Some points:
 1.70| 1.63|-1.28|-0.52|-1.01|-0.12| 0.01| 0.80|-1.43|-2.28|-0.15| 0.08| 1.22|-0.92|-0.99| 1.16|-0.94| 0.48|-0.82| 1.13| 0.74| 0.66|-0.85|-1.64
-2.72| 1.77| 0.19|-0.85| 1.10| 0.31|-0.23|-1.65|-0.87|-0.63| 0.41| 0.87| 1.52|-0.16|-0.07| 1.80| 0.30|-0.44| 0.96| 0.16|-0.16|-0.13|-2.04| 0.25
-0.24| 1.89| 1.09|-1.81| 1.10| 0.13|-1.27|-0.02| 0.92|-1.38| 0.03|-0.71|-1.10| 0.43|-0.39|-0.92| 0.02| 0.26|-0.61| 0.23|-0.54|-0.45| 0.65|-1.17
 1.10|-0.01| 0.01| 0.32|-1.12|-0.18| 1.59| 0.91| 2.19| 0.52|-0.16|-0.71| 1.84| 0.41|-0.16|-0.10| 1.31|-0.37| 0.41| 0.98| 1.96|-0.89|-0.45| 0.44
 0.07| 0.86|-0.22|-0.06|-0.50| 0.42| 0.26|-1.36| 1.31|-0.21|-0.10| 0.23|-1.97|-0.62|-3.19| 0.50| 0.95| 1.43| 0.40|-0.34| 0.76|-0.66| 0.64| 0.21
-1.38| 0.14|-2.44|-0.93|-0.39|-1.99|-0.92|-0.77| 0.02|-1.19| 1.50| 0.54|-1.46| 1.23| 0.55|-0.30| 0.97| 0.76|-1.38| 0.54|-0.59| 1.62|-0.43|-0.15
 0.27|-0.42| 4.04| 0.01|-1.07|-1.13|-0.40|-1.78| 2.14| 0.38| 2.38| 0.20| 0.15| 1.18|-0.33|-0.37|-1.38| 1.72|-0.77|-1.41| 0.71| 1.15| 0.01| 0.84
-0.06| 0.53| 1.07|-0.35|-1.13|-1.23| 1.19| 0.81|-0.12| 0.61|-0.55|-1.00| 0.24|-0.66|-0.83|-0.82|-1.00|-1.39| 0.33|-0.68| 1.77|-1.43| 0.56| 1.16
 0.04| 0.22|-0.88| 0.52| 0.78| 0.78|-0.07| 0.46| 2.07| 1.03| 0.23| 0.23|-1.25| 1.34|-0.60|-0.91| 1.26|-0.24| 1.82| 0.69|-0.50|-0.98| 0.56|-0.65
 0.57| 0.09| 0.94| 0.30| 1.94| 0.36| 0.45| 0.72|-0.57| 1.70| 0.07|-0.64| 0.07|-0.77|-0.07|-1.81| 0.43|-1.05|-0.87|-1.21| 0.13| 1.53|-1.93| 1.90
-0.72|-0.88|-0.26| 1.98|-0.18|-1.07| 1.19| 1.13|-0.16| 0.39|-0.95|-1.99| 0.27| 0.42| 0.96| 1.23|-1.49| 0.95| 1.61|-1.84|-0.76|-1.06|-0.64| 2.38
-0.19|-0.79| 0.20|-0.45|-0.11| 1.98| 1.13|-1.88| 0.41| 0.14|-0.87| 0.24| 1.19|-0.25| 0.61|-2.10|-1.56| 0.73| 0.91| 0.19|-0.48| 1.74| 0.55|-1.22
-0.20| 0.71| 0.48|-0.52|-0.14|-0.74|-1.54|-0.74| 1.82| 0.57|-2.65|-0.21|-1.99| 0.19|-0.09|-1.21| 0.06| 0.41| 0.93| 0.14|-1.34| 0.69|-1.01|-0.29
-0.39| 0.74| 0.38|-0.26|-0.69| 1.21| 0.76|-0.64|-0.87|-0.84| 1.18|-0.56|-1.08| 0.72|-0.71|-1.16| 0.59|-0.75|-1.55|-0.10|-1.54|-2.02| 1.69| 0.99
 0.30|-1.12|-0.81| 0.15|-0.31|-0.19| 0.25|-1.84| 0.03| 1.69| 1.37| 0.08|-1.03| 1.53|-0.71| 0.37|-1.20| 0.24|-2.41| 0.10|-0.44|-1.04| 1.95|-1.35
-0.53|-1.24| 2.84| 1.52|-1.14| 3.31| 0.25| 2.15| 1.24| 1.03| 1.03| 1.01| 0.24|-2.70| 0.73|-2.35| 0.10| 0.99| 1.06| 0.26|-0.26| 2.42|-1.50|-1.80
-0.09| 0.17|-1.00|-0.51| 0.86| 0.89| 0.46| 2.47| 0.48|-0.13| 1.20| 0.04|-0.22|-0.23| 0.40|-0.27| 0.90|-1.39|-0.13|-0.28| 1.09| 1.71| 0.18| 0.93
-0.71|-0.63|-1.09|-0.88|-1.71| 1.31|-1.13| 1.36|-0.26| 1.31|-0.47| 0.49| 1.86| 0.45|-0.28| 1.29| 0.88| 1.67|-1.02|-1.44| 0.17| 0.31| 0.15| 1.40
-0.78|-1.84| 0.61| 1.10| 0.31| 1.31| 0.44| 0.16| 1.24|-1.23|-2.05| 1.31| 0.07|-1.01|-2.97| 0.84|-0.55|-1.72|-0.79|-1.93|-1.69|-0.08| 0.56|-1.43
 0.17|-0.83| 0.63|-0.28| 0.81| 0.89|-0.91| 0.55|-0.22|-0.65| 0.73| 0.75|-0.23|-0.95|-0.77| 1.83|-2.02|-0.32| 0.55| 1.38|-0.35|-0.45|-1.13| 0.52
 2.15|-1.26|-0.21|-0.84| 0.02|-0.45| 1.90|-0.45| 0.30|-0.43| 0.85|-0.43|-0.12| 1.63| 0.80| 0.23| 0.48| 0.51|-1.79| 0.27|-1.80|-1.17| 0.15| 0.72
 0.30| 0.21| 0.29| 1.05|-0.12|-0.27| 0.19| 0.66| 1.01|-0.90|-0.95|-0.86|-0.32| 0.21| 1.71| 1.15|-0.02| 0.32|-0.47|-1.61| 1.58| 0.17| 0.54| 0.12
 0.62| 0.34|-0.51| 0.69|-0.23|-0.46| 1.46| 0.62|-0.78| 0.13|-0.62| 0.75| 0.51|-0.53|-0.80|-0.08| 0.84|-1.71| 1.78|-1.35| 0.34| 0.69| 0.80|-1.84
 0.05| 0.99| 0.53| 0.33| 0.56|-1.09| 1.74| 1.41|-0.08|-0.67|-0.82| 0.25| 1.30| 1.76| 1.06|-0.58|-0.98| 1.60| 1.19| 0.13|-0.34|-1.79|-0.20| 1.25
 0.46|-0.95| 0.40|-1.19|-1.52|-0.69|-0.55|-0.66|-0.75|-1.13|-0.60| 0.65|-2.87| 0.86|-0.62| 0.20| 1.56| 0.21| 1.06|-0.30|-0.93|-0.97|-0.85|-0.74
-1.19| 0.96| 0.16| 1.42| 0.98|-2.30|-0.12|-0.89|-1.33| 0.52| 2.44|-0.57| 1.37|-1.52| 0.14| 1.07| 1.17|-0.02| 0.25| 0.46| 0.43|-0.18| 0.68|-0.79
 1.25| 0.04|-0.45| 1.45| 1.08| 0.76| 0.12| 0.32|-0.56|-0.39|-0.80|-0.79| 1.12|-0.79| 0.38| 0.37| 2.15|-0.99|-0.17| 0.20| 0.48| 1.17| 0.43| 0.63
-0.21|-0.30|-0.40| 0.48| 0.27| 0.09|-1.70|-0.69| 0.41|-0.87| 0.86| 1.28|-0.29| 0.91| 0.81|-0.92| 0.47|-1.21|-1.58| 0.89| 1.01|-1.89|-0.74| 0.36
 0.33| 1.68| 1.14| 0.25|-1.39|-0.05| 0.63| 2.25|-0.66|-0.24|-1.37|-0.91| 0.73|-1.70| 1.84|-0.01| 1.53|-0.46| 1.19|-0.87|-0.62|-0.42| 0.52| 0.16
 0.36| 0.11| 0.55|-1.31|-0.47| 1.36| 0.81|-0.67|-0.54|-0.13| 1.58| 0.28|-1.91| 0.04| 0.97| 0.57| 0.72| 0.53| 0.05|-0.36| 0.93|-0.30| 0.41| 0.48
-2.13| 0.21|-0.33| 0.50| 0.03| 0.19| 0.46|-0.28| 1.20|-0.65| 0.37| 0.70|-0.48| 0.98| 1.06|-1.90| 1.77| 0.01|-0.75|-0.27|-0.30|-0.71| 0.39| 0.37
-1.89| 0.38| 0.34|-0.57|-0.79|-0.51| 0.77|-0.42|-0.71| 0.40|-0.21| 1.98| 1.54|-0.65| 0.17| 2.05| 0.11|-0.68| 0.58| 1.64| 1.28|-1.05|-0.04| 0.90
-0.17|-0.61|-1.96|-0.64| 0.52|-0.13|-0.46| 0.61| 1.13| 1.49|-1.04| 0.53| 0.77|-0.26| 0.55| 1.24|-0.94|-1.65| 0.13| 0.48| 0.63| 1.10| 2.04| 1.24
 1.60| 0.55|-0.40|-0.40| 0.97|-0.58|-0.57| 1.65| 0.64| 1.70| 0.77| 0.22| 1.43|-2.01| 0.74|-0.35|-0.32|-1.09| 1.31|-1.10|-1.74| 0.54|-0.64| 0.22
 0.03|-0.53| 0.60| 1.11| 0.93|-1.35|-0.94|-0.11|-0.88|-0.47|-0.89| 0.92|-0.93| 0.43|-0.54|-1.08| 1.23|-0.01|-1.29| 1.18|-0.14|-0.49| 0.84|-0.05
 0.45|-0.57|-0.58| 1.41|-0.32| 2.43| 0.12| 0.17|-1.13|-0.17|-0.20| 0.08| 0.35| 0.50|-0.06|-0.18|-0.72| 0.97| 0.33| 1.72|-1.13|-0.98|-0.50|-0.88
There is one direction along which these points spread out most. Take the direction at right angles to it along which they spread out most. Go by this last direction. How far along it is each point below, from 0 to 99? 50 is the average, and the first point above lies past it. One standard deviation of the points above along it is 16.
-1.08|-1.08| 0.24|-1.75|-0.59|-0.82|-0.63| 1.10|-0.55| 0.28| 1.52|-1.08| 1.57| 0.85| 0.57| 0.06| 0.36|-0.28| 0.12|-1.07| 1.85|-0.62|-0.32|-1.07 62
 0.33| 0.28|-0.35| 0.25| 1.11| 0.17|-0.50|-0.54|-0.08| 0.27| 0.23| 0.42| 0.04| 1.63|-0.01|-0.85|-1.02| 0.59|-0.70|-1.03| 1.26| 0.03| 1.28|-1.63 45
 1.78|-0.79|-2.05| 0.05| 1.13|-1.45| 0.67|-1.67|-0.28| 1.40| 0.06| 1.44|-0.56|-1.65| 0.64| 1.06|-1.95| 0.05|-0.17| 0.29|-0.15|-0.16|-2.07| 0.31 60
-0.01|-1.55| 0.28|-0.55|-0.01|-0.47|-1.04|-1.77|-0.82|-1.91| 0.45|-0.16|-0.78| 0.12|-1.13|-2.09|-0.17| 0.80| 0.28| 0.15| 0.12| 1.13| 2.28| 0.71 37
 0.42|-0.48|-0.23|-0.05| 0.04| 0.50|-1.16| 0.34|-1.18|-0.52|-0.66|-0.88| 0.39|-0.16| 0.90| 1.55|-1.41|-0.52| 0.58| 1.14|-0.89|-0.05|-0.80|-0.24 58
 0.08|-0.05| 1.25|-0.47| 0.61|-0.41|-0.68|-0.34|-0.43| 0.86|-1.02|-0.73| 0.47|-0.48|-0.02| 1.39|-0.26| 0.96|-0.67| 2.24| 0.01| 0.25|-0.44|-1.81 49
-0.63| 1.89|-0.07| 1.24|-2.21| 0.72|-0.55|-1.30|-0.04| 0.36| 1.59|-1.23| 0.47| 0.76| 0.38| 1.86|-0.22|-2.15| 0.01| 1.35| 0.04| 1.49|-0.98| 0.79 62
-0.98| 0.24|-2.94| 1.81|-0.96|-1.93|-0.49|-0.05|-0.78| 0.69|-0.61|-0.80|-1.05| 0.54|-0.18|-1.13|-1.70| 0.93|-0.35|-1.30|-0.75|-0.85|-1.18| 0.62 62
-1.71| 0.33| 0.29| 1.08| 0.12|-0.17| 0.17| 0.10| 0.16|-0.56|-0.60| 0.94|-2.98| 0.09|-0.35|-1.20|-1.30| 1.27|-0.35| 0.88| 0.35| 1.64| 1.11|-0.50 30
 0.54| 0.15| 0.51|-1.27| 1.07| 0.20| 0.32| 0.33|-0.52| 1.69|-0.47|-0.67|-0.22| 0.92|-0.27| 1.60| 1.54|-0.31| 0.40|-1.06| 0.30| 1.23| 0.56| 0.21 57
 2.52| 0.37|-0.55|-0.49| 0.27| 0.13|-0.97|-0.69|-2.18| 0.01|-1.40| 0.63| 0.20|-0.88| 0.45|-1.21|-0.06| 0.75|-0.03| 0.06|-0.29|-0.66|-0.43|-0.62 49
 0.54|-1.55|-0.07|-2.07| 1.50| 0.35|-0.54| 0.12| 0.08|-1.58|-0.66|-2.18| 1.92|-1.23|-0.29| 0.50|-0.50|-0.37| 0.42| 0.67|-0.23| 0.23|-0.33|-0.23 55
